In the rows, 128 means zero.
Each named move below is a turn or a mirror, shown by a few rows before and after it. Which moves, in which order, take the first row of each later pair to the second? The first pair is answered.
move W:
[129 135 103 122 130 118  83 124 128 151 156 118 108 168 105 129 115 130
  94 124 127 118 116 142] -> [136 140  95 150 108 120 117 105 134 115 149 120 101 167 137 126 135 137
 117 132 139 141  82 157]
[137 150 132 114 132 133 134 141 137 152 129 136 152 107 123 134 137 128
 141 132 132 104 118  90] -> [141 152 133 130 122 144 145 135 141 142 130 133 148 104 140 138 147 127
 148 135 145 112 102 100]
[131 128 141 118 104 111 137 158 144 143  95 126 118 139 133 113 150 135
 120 138 144 126 146  79] -> [130 130 142 128 101 117 142 153 143 126  88 125 113 138 138 113 156 125
 126 141 146 139 138  77]
move R:
[130 155 154 123 134 131 117 120 110 135 121 126 147 123 163 121  94 112
 135 113 154 152  92 152] -> [127 164 160 112 134 110  97 116 112 144 117 147 144 148 120 111 105 117
 109 126 144 149 122 163]
[145 163 153 104 103 124 141 121 131 144 113 140 155 112 117 117 140 107
 148 122 127 113 126 101] -> [145 163 157  99 109 127 150 120 137 140 118 129 149 108 118 122 138 107
 143 117 128 109 120  98]
[133 123 112 133 153 129 151 142 120 149 144 114 137 129 120 125 117 143
 120 110 126 117 110 106] -> [133 127 111 129 150 116 139 134 122 150 146 128 137 130 102 124 115 143
 113 113 119 118 126 108]
move J:
[131 136 111 135 133 130 121 140 121 134 126 130 127 130 150 131 103 128
 126 107 148 126 116 126] -> [133 131 122 129 139 131 120 140 133 151 131 131 138 125 142 137 101 129
 125 108 143 117 129 117]
[133 152 132 135 109 119 153 116 147 161 106 157 145 114 136 119 158 109
 138 141 158 125  96 118] -> [122 142 151 115 128 121 143 123 145 168 104 135 144 111 109 122 153 126
 137 150 135 115 151  88]
[123 132 137 139 142 140 138 126 156 124 118 137 137 120 125 123 140 127
 142 147 110 104 131  95] -> [118 118 141 138 139 129 142 124 141  98 118 130 123 137 123 124 136 137
 146 151 111 111 141 107]
[131 142 126 115 137 121 102 127 137 124 132 135 130 131 106 131 132 127
 105 125 139 113 152 122] -> [131 139 125 128 133 125 103 121 135 107 135 127 116 140 112 135 132 136
 107 121 145 132 145 135]
Then:
Between the rows of a pair lie 2 to 3 moves.
[146 147 116 149 115 138 160 124 127 139 123 150 154 109 180 131 142 104
 149 132 135 128  70 110] -> [136 150 134 141  98 100 154 106 129 105 104 171 115 147 121 126 170 132
 139 179 128 144 125 146]	R J W
[119 104 154 134 153 152 136 129 128  98 140  74 113 119 142 138 121 151
 162 124 125 139 133 111] -> [120 110 150 111 156 128 105 138 131 127 140  85 111 123  92 129 122 150
 137 121 117 122 178 113]	W R
[134 104 125 149 120 159 144 123 130 105 141  99 112 121 178 140 126 126
 153 121 147 147  82 132] -> [135 115 129 123 123 163 149 136 143 137 131  94 132  99 158 132 131 125
 168 135 133 128 114  74]	J J W
[124 154 126 140 115 103 124 144 128 153 126 174 132 145 108 107 127 127
 116 121 116 124 113 157] -> [126 157 133 132 117 102 130 144 139 163 117 171 140 131 103 110 132 133
 124 127 109 115 123 136]	W J
[128 140 121  97 124 102 109 129 123 132 123 146 120 147  64 120 121 146
  80 136 106 150 160 169] -> [142 143 103 110 130 149 143 142 121 163 125 131 180  96 154 123 107 107
 122 100 123 142  77 119]	J R J
[166 112 100 138 119 117 127 150 135 174 156 162 136 132 115 114 114  83
  82  84 150 100 119 148] -> [157  92 118 146 139 161 143 162 125 151 175 104 144 105 144 137  99  99
 127  66 149  97 123 110]	J R
[123 135 151 135 108 127 152 112 131 103 106 126 119 142 107 125 165 141
 145 167 122 135 154 111] -> [127 128 146 144  99 119 139 100 126  80 117 130 105 160 108 135 153 151
 127 158 128 146 139 143]	W J
[135 146 140 133 120 122 146 157 129 119 105 129 116 141  92 121 143 156
 121 151 108 114 144  88] -> [136 143 129 149 118 117 137 146 115  89 106 131  96 165 104 127 137 157
 111 138 130 142 105 133]	J W J
[113 123 118  97 161 120  69 144 122 131 151 115 127 119 112 140  84 121
 102 106 129  96 144 136] -> [126 133 106 116 152 150 116 138 126 129 137 117 150  97 178 137 101 101
 140 102 143 100  88 108]	R W J
[131 131 156 125 127 143 172 119 142 104 128 110 110 128 114 121 157 145
 164 183 120 137 161 102] -> [143 152 125 139  96 125 170 103 142 110 110 149 111 139 130 109 168 118
 152 183 133 153 116 141]	J R J
[113 120 125 140 123 123 125 114 124 100 128 131 111 148 116 144 138 131
 126 125 126 153 118 171] -> [122 128 111 145 130 123 115 127 116 110 137 132 130 133 139 144 119 110
 131 110 139 142 101 164]	W J R
[134 134 115 113 134 129 119 139 142 162 130 134 144 118 132 127 115 113
 116 111 124 113 111 120] -> [134 129 129 116 128 114 124 131 140 149 121 145 131 132  99 126 129 128
 103 135 119 118 144 132]	W R J
[123 133 138 131 104 108 147 111 123 119 112 155 118 138 117 117 159 130
 134 158 127 136 135 129] -> [124 136 136 112 119 128 134 136 131 165 115 143 143 111 126 118 143 119
 131 145 123 108 135  92]	R J W
